In the rows, 128 means zero.
The rows of Y fall into 3 groups, and each row is roughly a mix of its group's hidden directions.
Y (119 x 11):
[[ 86 133 108 114  92 113 142 126 106 179 160]
 [100 142 123 118 106 107 120 138  91 177 175]
 [146 128 112 132 115 161 130 119 176  69 107]
 [151  88 134 108 134 136 146 168 161  88  99]
 [ 74 120 114 105 117 130 137 107 188 124 139]
 [169 106 167 130 134  83 110 163 130 117 102]
 [130  87 108 158 126 126 139 156 130  86  78]
 [163 109 151 155 145 141  84 162 123 115  88]
 [118 126 120 141 111  86 105 117  92 182 158]
 [193 134 117 137  96 125 114 127 120 168 155]
 [143 130  75 130  99 123 127 149 163  83 106]
 [ 64 132  95 104 146 132 165 116 145 112 134]
 [151 151 119 146 134 162 139 114  90  98  75]
 [137  85 109 120 121 159 125 185 129 136  89]
 [126 141  80 126 117 139 154 138 154  67 111]
 [103 152  85 131 127  72 105 158 139 126 107]
 [144 130 139 113 112  69 128 127 159 145 179]
 [134 125 127 160 116  72 102 124 164  87 121]
 [147 138 169 140 154 163 114  86 164 102 123]
 [188 136 125 114 136 131 130 121 150 188 125]
 [ 89 120 140 104 114 121 153  84 144 152 175]
 [129 140 174 130 153 146 121 100 104 176 164]
 [ 88 116 124 106 135 186 173 126 139 111 130]
 [108 127  94 134 117 143 148 135 161  63 105]
 [127  95 133 124 123 119 108 143  72 183 122]
 [141 135  85 124 107 121 126 153 169  75 106]
 [130  97 132 173 143 143  77 119 126 139  84]
 [118 122 124  89 135 112 134 160 170  75 104]
 [116 150 116 128 134 157 173  97 103  77 112]
 [157 148 119 130 105  90 135 140 115 182 168]
 [ 78 108 139 162 125 113  82 109 106 104 117]
 [127  90 120 153 122 118  92 173 162 110  96]
 [138 113 132 121 145 147 150 135 192  78 122]
 [ 61 130 116 131 122 158 139 115 145  84 117]
 [104 149  98 100 125 150 189 122 141  98 137]
 [ 91 143 173 124 139 126 111 106 111 172 166]
 [156 105 134 172 135 128  81 136  97 155  98]
 [157 135 146 146 170 145 140  99 163  89 100]
 [101 134  60 138 114  96 137 156 117 139 145]
 [ 95 112 124 108 156 146 179 102 161 109 152]
 [153 113  82 108 103  99 140 163 102 162 115]
 [ 72 117 107 108 129 126 145 107 177 118 155]
 [143 122 135 109 110  83 108 173 103 161 161]
 [165 138 123 108 131 116 133 150 179  73 120]
 [128 118 164  90 144 132 140 123 189 115 160]
 [ 63 154 101 130 125 152 145 112 122  97 144]
 [131 162 129  95 158 157 162 135 127  74 123]
 [ 86 112  88 120 116 176 138 140  99 153 111]
 [104 146 130 119 114 100 114 107  78 174 159]
 [121 124 179 128 142 165 113 120  85 170 138]
 [153 149 132  96 150 115 159 136 168  81 152]
 [ 99 115 110 138 142 149 150  81 170  90 115]
 [143 143 191 119 119 152 118 102  85 127 107]
 [100 122  84 136 119 136  94 179 131 146  95]
 [107  79 146 181 131 132  95 119 159 125 135]
 [126 123  93 125 108 111 107 182 131 108  79]
 [ 80 103 107  85 138 127 128 151  93 124  96]
 [146 117 146 127 106 143 124 133  57 160 105]
 [126 113 170 143 133 120  87  91  91 165 133]
 [160 116 179 130 134 138  93 121 103 176 121]
 [169 140 128 108 143 106 135 153 174  79 121]
 [153 133 121 156 100 131  70 162 110 146 102]
 [121 154 111 101 108 110 148 141 191  96 140]
 [138  90 157 150 166 127 116 126  81 152  98]
 [ 79 111  90 154 108 164 106 133 110 154 117]
 [150  86 149 164 127 130  80 162 144 142 112]
 [121  86 141 140 119 116  82 142 174 165 127]
 [117 131 166 145 135 146 102 111  83 179 144]
 [107 118  68 136  74 145 143 132 112 141 120]
 [ 96 127 113 101  94  99 151 150 160 140 172]
 [126 152 171 127 142 106 120 112 121 180 172]
 [169 121 163 117 150 176 146 128 153 102 102]
 [105  84  97 143  99 162 120 133  96 121  92]
 [161 123 190 110 164 139 144 121 151 117 150]
 [143 141 113  97  90  90 119 172 138 134 168]
 [177 114 148 127 131 137 156 105 170  91 152]
 [148 130 120 160 135 156 115 153  76 119  81]
 [156 123 154 125 121 155 123 131  71 179 126]
 [130 121 152 101 164 142 158 128 182  92 145]
 [ 99 133 162  99 175 119 165 102 143 122 154]
 [ 85 178 141 132 142 116 116  83 129 123 161]
 [ 92 152 119  84 124 134 178 115 138 110 162]
 [118 126 141 165 152 179 127  76 122 111 110]
 [126 133 162 115 134 116 109 114 103 196 156]
 [139 162 120 102 126 124 177 149 122  73 141]
 [140 149 117  82 126 104 131 129 108 190 150]
 [155 120 160 148 144 138  79 103 106 163  99]
 [143 144 194 133 146 115  94 125  98 155 138]
 [136 119  95 110 117 141 158 138 169  69 114]
 [149  99 134 103 113  82 111 184 118 148 125]
 [ 63 121 129  94 104 116 113 163 130 109 145]
 [ 83 144 116 108 162 108 164  97 138 146 160]
 [ 69 127 156 140 154 135 116 103 106 165 150]
 [182 108 180 128 151 129 101 125 151 122 112]
 [ 97 152  96 104 113 101 171 126 136 101 166]
 [171  94 100 160 110  90 129 136 166 119 126]
 [156 136 136 156 137 119  90 101  80 164 104]
 [124 124 175 100 122 121 139  80 144 157 167]
 [143 123 151 148 135 107  74 129  85 169 127]
 [183 156 133 107 135  94 125 137 123 164 163]
 [ 89 111 100 143 134 175 147 113 145  97  93]
 [103 122 155 113 171 120 159 103 170 111 159]
 [121 143 135 126  88  87 132 150 154 166 172]
 [132 162 122 100 121  85 135 148 118 167 176]
 [130 140  65 149  93  90 112 138 118 140 110]
 [ 69 126  81 122 123 127 146 131 162  99 133]
 [130 120  91 129 141 144 148 145 192  92 112]
 [ 93 124  96 123 139 139 124 138 187  88 107]
 [151 145 105  76 112  95 119 171 121 129 156]
 [129  82 113 146 138 134 124 143 199 118 123]
 [112 130 120 118 109  75 110 128 129 176 172]
 [134 163 173 147 159 141 121  84 133 138 164]
 [121 134  80 116  74 102 146 159 134 149 146]
 [106 152 102 156 101 181 105  96 122 135 149]
 [ 90 118  91 117 136 110 115 179 149 114  90]
 [153 154  96 106 105  99 168 166 145 118 152]
 [106 143 164 142 131 140  75 139  87 162 120]
 [ 96 113 153 130 146 155 144  96  92 174 152]
 [167 108 104 147  84 103 117 173 110 136 143]]

Here is one row of each group, with its name. Which group are the others in?
[135 112 150 160 126 104  75 131  84 158 127]
<47>
[160 101  98 163 124 157 139 122 127  95  81]
<34>
[149  95  92 127  85 140 149 147 111 102  89]
<72>

[ 93 133  59 146 129 113 159 114 117 117 143]
<47>
[134 118 145 120 113  83  93 144 136 179 164]
<47>
[ 92 104 165 130 167 129 122 112  91 164 108]
<34>
[142 134 155  89 115 106 159 133 171 120 174]
<47>
[178 123 129 137 135 118 125 178 162  88 114]
<47>
[135 138  97  92  94  85 135 174 138 139 148]
<34>
[134 119 170 111 118  95 112 124 123 172 178]
<47>
[141 145 124 113  77 109 121 135 143 177 171]
<34>
[138 168 126  93 116 124 181 140  96 114 157]
<47>
[179 122 116 162  92  82 125 107 111 138 131]
<72>
[ 89  79 147 151 104 159 105 130 136 109  99]
<34>
